Each named turn below is shown by a few rows before and after it. Which turns, in which order, take the first row of each later pair to the second? The first pair is answered.
tipe (before |-> after):
[-16  15  32 -30  10  25 -10  -5 -26 -41   4 -13  50  16 -37 -20 -78 -13
 -12  28 -20 -30  -6   7 -44  63  34 -35   2 -51 -54 -19  16  21  -6 -30
 -33  25 -58 -30  18 -48  -4 -36 -38 -10] |-> [-12  22  13 -35   9  29 -29  -1 -26 -23   0 -21  39  25 -31 -28 -77 -30
  -7  15  -9 -28 -13  15 -36  56  44 -24  32 -43 -62 -31  21  -1  20 -20
 -45  37 -49 -31  27 -48   8 -27 -32 -16]
[ -4 -13  15 -10 -14 -14  22  17  18   4   5  16   1 -28   5   1  -3  -3
   6   0 -22  -9   7 -14  -4   9   5  -6 -21  -2  27   8 -25  39  -7 -10
  -9  -5  11  11 -23   9 -11  19  14 -10] |-> [-11  -1  13  -6 -18 -19  21   9  14  -8  -3  20  12 -28   2  -9  -7   4
   6   4 -21 -14  11 -20 -10  13   1 -19 -24 -13  19  12 -19  34 -18 -15
  -3  -8   9   7 -14   1 -16   8   6  -7]
[ -5 -30  17  -7  23   7  18   1 -11  17  11   0  20   0  -8   4   1  10
  11  -3 -20 -11  -1   5  -9   9  -4   8  -9   7   7  12  -1  13  -5 -22
  -2 -20 -10  -4 -37  19  -5  15   2  23] |-> [-11 -20  17  -3  19   3  18  -6 -13   7   5   3  28  -1  -8  -3  -3  16
  11  -1 -20 -15   4   0 -15  12  -7   0 -15  -3  -1  17   4  10 -15 -26
   3 -22 -14  -7 -30  12 -10   5  -5  26]
Sodi (before |-> after):
[ 34 -46  21  40  14  13  30  34  55   5   1  22  -1   4 -65  34  15  37
  -4  43   3  -1 -16  37 -36  30 -22  -6 -26  18  17  21  17  57   7  31
  43   4   6  -6 -32  63  31  11   1  36] |-> [ 30 -45  30  39  12  13  36  32  57  -2   7  21   7  -2 -60  35  13  33
  -8  46   0   0  -9  31 -43  26 -20  -7 -33  14  19  22  14  65   4  34
  45   6  -4  -5 -33  58  25  16   3  27]
[-14  71  -8  11 -13  20 -24  -7   9  23 -27  -5  58  -2  19 -49 -36 -31
 -44 -13  26   6  21  -4 -41 -40   5   2  -8  31 -48 -59  20 -22   9  34
 -23  21   0  -9  39 -42 -58 -14 -15 -27] |-> [ -3  52 -48   8  -6  19 -44   2   4  57 -44  -6  31  19   3 -50 -25 -24
 -25 -16  22   3 -11  19  -7 -23   2  11  23  44 -50 -67  24 -48  22  22
 -36  16  38 -12  40 -21 -30 -24 -17   5]
[-26  22 -27   4 -12 -16   3 -17  -3 -19 -12  17  19  12  -9 -26 -15  20
  16  22  -4 -16   6 -12   1  19  -1 -25   5 -36 -30  10   7 -20 -41 -24
   2  -1   0 -15  13 -23   5 -27  -8  14] |-> [-26   1 -39  -4   3 -15   7 -11  -2  -1  -2  15   7  20 -17 -28 -13  17
  26  27 -16 -17  -6  -2  18  23   3 -11  22 -29 -24   4   1 -22 -34 -33
 -14   5  12  -8   3 -11  18 -23  -2  21]
tubud (before |-> after):
[ -9   7   0 -28  20   3   4   7   1 -11  16  31 -10  17   3  32   5  19
 -14 -12  -7  -1   0  -1 -19 -13 -16 -36  -2 -29  23 -16  33  39 -13  26
 -10  -2 -11  47 -27  -9   6  -9  12   1] |-> [-10   5   1 -29  20   4   4   8   2  -9  18  29 -13  17   5  33   5  16
 -15 -14  -8  -1   0   0 -17 -13 -14 -33   1 -25  25 -19  33  39  -9  27
 -11   1 -12  50 -27  -8   7  -5  14  -2]
[ 37  -5   6  -1 -20  12  -7   2  -2  29  -5  -6 -12   8   8  34  16  -3
 -18 -14  15   8  -7  -6 -16  -3  -8  11  29   0  -8 -10  -3   8  28  37
  11 -11  15   9 -10   6   6  22   3   0] |-> [ 37   9   8  10 -29   6 -11  -4  -5  15 -22   1  -2   7   5  32  17  14
 -18 -11  20   5  -8 -10 -25   6 -19  -6  14 -12 -14  -1   4   7  11  34
  25 -21  17   2   1   1   1   4 -10  12]
[ 12 -25  -2  10  -8   1   5   1  -9   5  -1   4  -2 -11   0  31  -5  24
 -23  10  -5  15 -10  11  10   8 -19   6  -9  14   1  21  -9  19   3   2
  -1 -12   4  -5 -10  12   5 -10   7   4] |-> [ 13 -28  -2   9  -7   3   3   3  -8   9   4   2  -6 -11   2  32  -5  18
 -23   8  -5  16 -10  12  11   5 -15  11  -4  17   3  18 -10  19  10   5
  -7  -8   4  -3 -12  15   4  -4   9   0]
Pairs:
(two turns a pair)
[ 24  31  13  16 -23  -4 -28   4  -6  -8  -2 -15  15   6  25   2   5  12
 -12  -9   9  -3  -8  -2  -9 -10 -16 -17   1   1   4   4  21 -10   1  25
   8   0  -8 -28  18   1   8  -3  -5 -16] |-> [ 31  -6   0   9  -6  -2 -24  19  -4  20   9 -16 -11  14  10  12  15  10
  -1  -2  -7   0 -27  15  18  -2 -16   3  17  17  18  -3   9  -8  10  14
 -11   3  12 -23  -1  25  27   5   6   2]
Sodi tipe
[ 21  37 -11  -2   5 -23 -17  -6   7 -25 -42  20  15  25 -10  10  -3  -7
 -11 -26  -5 -37 -24 -24  20  22  -9   2   4  -6   9 -11  18 -23   2 -15
  -3 -10  14 -32   3   5  21 -13   2  34] |-> [ 32  21 -12  -7  11 -16 -18   5  11  -8 -31  13  -1  27  -7  21   5 -19
 -11 -32  -6 -29 -32 -17  28  18  -3  18  17   8  20 -19  12 -21  19  -7
 -11  -6  19 -27  -8  15  28   3  13  29]
tipe tipe
[ -2  -5  19 -12  -7  14   5  -8   7 -42  17 -15  24  15 -24 -29 -14 -39
 -23  13  -2  -8   2   8   4   4  -2  17   7 -29  -1  10  37  15 -22 -30
  12   7  -1 -11  35 -17 -11  -1  -5  14] |-> [  2  -3   5 -15  -6  19  -6  -5   6 -29  16 -21  14  21 -20 -32 -12 -50
 -19   5   5  -9  -3  14  10   1   5  24  29 -22  -5   0  41   0  -2 -24
   1  15   5 -12  39 -14  -3   5   1   9]
tipe tipe
[ 23  35  -5  10  -2   5  12  13  12 -35 -12 -34  39  19   8   4  12  47
 -20 -10   9  12   6   7  -3 -23 -27  27  -2 -18  10  39   2  64 -43   1
  -1 -42 -12 -34 -19   2 -12   6 -17  30] |-> [ 22   2 -28  -2  17   7  17  23  10  -6   1 -33  14  29  -8   4  14  40
  -3  -3  -9  11 -11  25  29 -15 -21  47  26  -3  18  27  -8  57 -31 -15
 -29 -33  11 -25 -33  20   9  12  -6  44]
Sodi Sodi
[-29  22  11   7 -20   7   5  -1 -17 -28   9 -14  16 -18  11 -13 -18   7
   3   3   7  -7  21 -11 -29 -20   2 -12 -14 -20 -19  -2  -1   6  -3   7
   1   3 -17  19  11 -18  -9  -5  -5 -28] |-> [-18  -7 -31  -1  -5   5 -14  11 -24  13  -2 -15 -18   7 -11 -13  -6  10
  28   2  -1 -11 -15  18  13   0   1   3  26  -5 -19 -14   0 -23  11 -10
 -21   2  26  18   8  10  25 -13  -4   7]
Sodi Sodi
[-12 -10  37 -38 -12 -18 -17  64   6  11 -17 -14 -54  24   3  30  22   3
  30 -11   9  43  -6  17  44  11   2  43  22  22  -9  18   1  44  29  15
  27 -32 -15  15   5   9  18 -15   2 -23] |-> [-16 -10  57 -33 -14 -21  -2  57   9  -8 -14  -9 -41  12   4  36  21  12
  23  -2   4  43   4   7  34  11  -6  33  -5  15  -4  29  -4  63  11  12
  39 -39 -27  15   0   6   5 -19   0 -24]
tipe Sodi
[-12 -18  14  25  -8 -22  36 -14   6 -13  -4   6  16 -20 -10 -18  -5   5
   7   3 -33 -11  15   5  17   3  -7   2 -16 -41  23   9 -26  26  -6 -12
   7  -1   4  -1  -6 -20 -16   4  15 -20] |-> [  4 -10 -13  33 -16 -24   6 -13   0   0 -38   8   3  -4 -18 -18   7  20
  16  -6 -21 -13  -6  19  32  18 -19  -7  -2 -36  11   7  -7  -1  -2 -14
  17 -12  30 -14  13 -15   1 -17   2   7]
Sodi Sodi
[ 44  28  81 -11   3  39   8 -13 -11 -36  17  21  26  -9  46  25  25  12
   9  19  34  37  26   1  12  37   6  -9 -71  31 -18   1  13  11 -25  45
 -28   1 -42 -39 -24 -18 -12   2  29 -52] |-> [ 58  44  30  -2  -6  30 -40 -14 -26 -13 -33  24  10  19  27  15  36  32
  30   7  51  27  -9  23  38  62  -7 -25 -39  31 -44  -3  40 -39 -21  34
 -23 -11   3 -57   7 -14  16 -33   9  -9]
tipe Sodi
[ -8  13  36   3  -6  10  34   5  19 -22  18  -6  16  -8  35 -11 -23 -31
 -36 -11  -4 -27   5 -15 -22 -23  18  11  15  -3  19  18  -5  15  32  19
   4  13 -19   4   6 -33 -18  32 -11 -43] |-> [ 14  10 -20  10 -10   6 -13  15   9  14 -32  -4 -19  25  12 -11  -1 -10
 -11 -23  10 -32 -42  17  15   5   4   8  53   8   5  10  18 -31  45   8
   7  -1  36 -13  30 -14  20   0 -28  11]
Sodi Sodi
[  6  27  -3   0 -11  -1  -8  -6  -4 -20 -40   3  17   2  14 -23  -8  18
   5   8   4 -17  -6  -8  -9  24 -12 -30   3  -8 -38  12   9 -17  -5 -10
  25  -4  -1   5  23   1 -22 -14 -34   4] |-> [-11 -25  -7 -25  23   3  28   5   2   6  13   1   0   1   4 -23 -18  -3
  18  27 -34 -15  -7   2  19  19   6   6  23   6 -15  -2 -21  -1   5 -28
 -20  17   0  25 -16  21 -11  16  -8  -6]
Sodi Sodi
[ 41  50   2 -10  12  -1  32  32  13  51 -15 -11   6 -25  66  -4  22  -8
 -40  16 -17   4 -17 -32 -15  -6  11   1   5  73  17  54  -3 -17  21  75
 -15  32 -26  -1  44 -11  15  17 -17  -7] |-> [ 40  39  18  -9  15  -5  48  33  17  39  -9  -4  12 -32  64   4  25   4
 -46  25 -26   5 -14 -37 -20  -2   2  -3 -19  71  27  64 -11   3   5  70
  -6  23 -32   2  33  -7   7  15 -18  -4]
tipe tipe
[  8 -11   8  18   0 -10  13 -13  10 -22 -13  18  11 -10 -13  22  15  35
  -5  16 -18  -4  -7   4  -6   6 -32 -25 -47  -2   2  16 -12  16 -36 -15
  11  -9  -3 -11  -8  -3 -18 -19 -21   8] |-> [ 10 -41   5  -4  19   5  22   4  22  13  30   2 -14  -9  -4  25  13  -6
   0   9 -27   5  -6  14  10 -14  -5  17  -9  24  20  -8 -31  18   5  -6
 -27  17  -4   5 -34  10  -7  25   9 -20]
tubud tubud
[ 18  48 -11  18 -35 -12 -40  -9 -27  -2 -39 -10  12  19  -5  -1  -1   7
  12 -18  37   1  -2  -1   6  22  -8 -25   8  -8 -21   0  33 -23   1  -4
  21  -8   3  -8  37  -2  17 -10 -24  13] |-> [ 13  -8 -19 -10  -1   0 -13  10 -18  40  13 -19 -21  23 -11   6  -7 -28
  26  -9   5   8 -10  15  38  11  16  24  43  19   6 -22   4 -14  31 -12
 -27  18  11  13  -6  25  34  32   9  -1]
tipe Sodi
[-22   1  26 -23 -62  -1 -38  15  -6 -11  33 -46  36  -2 -40   3 -13   8
 -38 -17  16  64  41 -68 -59 -36  18 -34 -22   9   1  11  27  -3  26  18
  -9  12  -8 -21  29   4 -36   2 -26 -57] |-> [-14 -12 -23 -15 -57 -18 -60  17 -21   8 -10 -31  19  25 -78  -1   1  49
 -10  -7   8  51  -2 -45 -20   6  -7 -50  -8   3 -15  18  42 -35   4 -16
  -7 -11  43 -35  42  22  -5 -48 -49   9]
tubud Sodi
[-12 -43  23   3  46  14  20  21  16   4  28  12   4 -13 -16 -18  -6  -5
 -17  -3 -31   4   0   5  19  -2 -18  14 -26 -16   5  10 -19  56  11  10
 -19 -23 -12   0 -35  -8  -6  21   8   7] |-> [ 10   0   6  29  16   7 -30  14   8  -4 -35  15   7   0 -15 -17   9  21
 -20 -25   8   2 -17   8   9  13 -39 -19 -30 -23 -19  19  14  27   8  22
  19 -44   6 -24   9 -18  -1 -16 -21  36]
Sodi Sodi
[ 24  23 -35  22 -19   4 -37  -3  -7   0 -30 -38  15  38 -11  -4  19 -20
   4   3  13  19 -32 -14  -9  14  38   2  32  -7 -36  -6   3   1  21  40
   0   9 -25 -42  -2 -17  17  -5  -9  13] |-> [ 22 -24 -25   7   5   9  -4  12   2  18   9 -39  -1  32 -21   9  22 -28
   9  19 -18  26 -35  -7  11  13  44  28  32   9  -8 -10 -24  27  23  28
 -24  15 -23 -25 -40   6  25  15   9  12]
Sodi tipe
[ 20  19  20  12 -31 -14 -18 -10 -14   2  -6 -13   0 -45   9  14   7 -12
 -32  11  33 -20  13 -10 -52  29 -11   3 -47  12   1 -10  -8   3  31  -6
 -14 -12  -8  -9 -22  27 -36  -5  10  26] |-> [ 24  15  -8  12 -29 -17 -37  -8 -22  20 -21 -11 -17 -31   0  10  11  -7
 -19   8  34 -23  -7   5 -31  40 -12   5 -23  18  -7 -14  -1 -19  38 -16
 -22 -13  15 -13 -16  35 -17 -18   7  46]
tipe Sodi
[  0  23  -9   3  -8  -4 -28 -15  -6  -5 -20  -4  -2   2  -4 -22  -6 -11
   3 -20  21  -7   1  -4  -3  -7  13 -14  26 -10 -17  -6  11 -34  11  16
  -4   8   1  -7  19 -14  -3 -10  -3   4] |-> [  1  -5  -1  -8   6   3 -11  -2   1  12   9 -10 -16  -1  -2 -14  -6 -29
   3 -18   9   0   2   2   6 -16  23  10  35   6   1 -16  -6 -21  28  19
 -24  19  -2   4  -3  -2   1  16  15  -9]
tipe Sodi
[-22  46 -35  -1 -19  17 -32 -16   6   2  12  -7 -19  24   7  -1  -9 -20
  -7 -20  17 -14  -6  -5 -21 -24  18 -14  37 -22 -53 -28  17 -47  39   4
   1  17  24 -11  17  -9   0  -2  -8 -14] |-> [  0  -6  -9  -6  -2  31  -6  11  24  27  46 -12 -47  17   8  36  12 -30
 -16 -16   1   5 -16   7  -8 -29  16  20  27  10  -9 -32  -9  -6  55  12
  -4  16  27   4 -23  23   4  30  14 -17]
tipe tipe
[ 14 -43   5  -4 -42   1   9   7   5  10  30  15 -27  20 -14  43   6  29
 -22  20 -13   8 -36   4   7 -30  -3  24 -20   4   2 -21   0  40  20   5
  13  26  -9  -4 -23 -10 -17  39  29  17] |-> [ 10 -39  14  -1 -44  -1  16   4   5  -1  31  18 -17  16 -13  41   3  32
 -26  24 -14   7 -31  -1   1 -30  -4  18 -33  -2   1 -17  -1  45  11   2
  17  25 -16  -3 -23 -15 -24  35  27  15]
tipe tubud
[-10  19 -17 -14  -3  -5  -1 -21  -6  -7  -7  10  19   0   2 -14 -22   2
  12   6 -14 -23  -8  -5   4 -10   7 -10  22 -26 -48 -11  -4  -4 -10 -20
 -26   6   1   2  20 -10  -3  -5  -4  -9] |-> [-14  16 -13 -17  -2  -3   5 -21  -5  -8   1   8  19  -3   7 -15 -24  -4
  11   7 -16 -21  -4  -9   2 -14  11  -6  21 -25 -44 -13  -9   0  -9 -19
 -29  10  -4   6  15 -10  -6   2   1 -16]
tubud Sodi
[-36 -16  25 -19  21 -18  55 -12  14 -34  39  32  31   1 -23  -7 -24  27
  13  60 -56 -16  28  -3  11  18   3 -13 -24 -32  13  25 -30  23 -56 -50
 -27  -3 -13   1 -46  10 -32   0   7  25] |-> [-35 -18  35 -30  26  -3  59  -5  23 -22  64  18  26  -5  -5  -6 -29  -5
   7  49 -50  -9  39  -5   5  -4  23   8  -8 -20  21  10 -38  26 -27 -32
 -42  15 -29  11 -55   9 -36  32  25  -8]
tubud tipe
[-24  -7  31 -13   5  -4  18   3  -5 -29   8   3  14 -40  -5  14 -33  21
  17   5 -12  12  17 -15   9  10  10  16 -33  -1  -1  27   3  30 -21   8
  -3  13 -32  16 -35 -31 -14   8   2   8] |-> [ -6  24  27   1 -18  -3 -13  -2  -8 -33 -26   0  18 -36   4  15 -24  27
   9 -15  17  13  13 -15  -3   9   3  -1 -36  -3 -17  29  23  13 -14  26
  21   3 -27   1  -9 -39 -16  -5 -12  11]
tubud Sodi
[ 12 -28  57  -9 -12  10  10  14   8  19  12  -2  13 -12   8  22  19   7
  -3   4   2   5  12 -11 -15  -6 -13   1 -27   1  12 -17 -30   5   1  15
   6  -9  13 -17   3 -14 -10  -9   5   5] |-> [ 18 -30  36  -7 -13   9  -7  17   4  33  -6  -2   2  -1   0  22  27  15
   5  -1   6   3  -5   2  -1   3 -17   0 -13   6   6 -20 -23 -12   7  10
   5 -14  33 -23  11  -7   3 -19  -2  24]
Sodi Sodi
[-14   7 -21  10   2 -25   0  -7   7   1 -20  10   9  10 -33 -16 -12  20
   6  15 -19 -15  -2  10  12  18 -13 -12 -10 -25 -10  16  -1  -8 -10 -19
 -12  -7  12   2   6 -12  -4 -23   0   7] |-> [ -7  -5 -21  -2  10  -8  -1   5  16  26   6  -5 -11  11 -16 -13 -12 -15
   5   2 -14  -5   0  16  17  -2  10  20  20  -3   0  -6 -10  -9  32  -2
 -34  13  10  11  -7  -5   2  14  24 -21]
tubud tubud
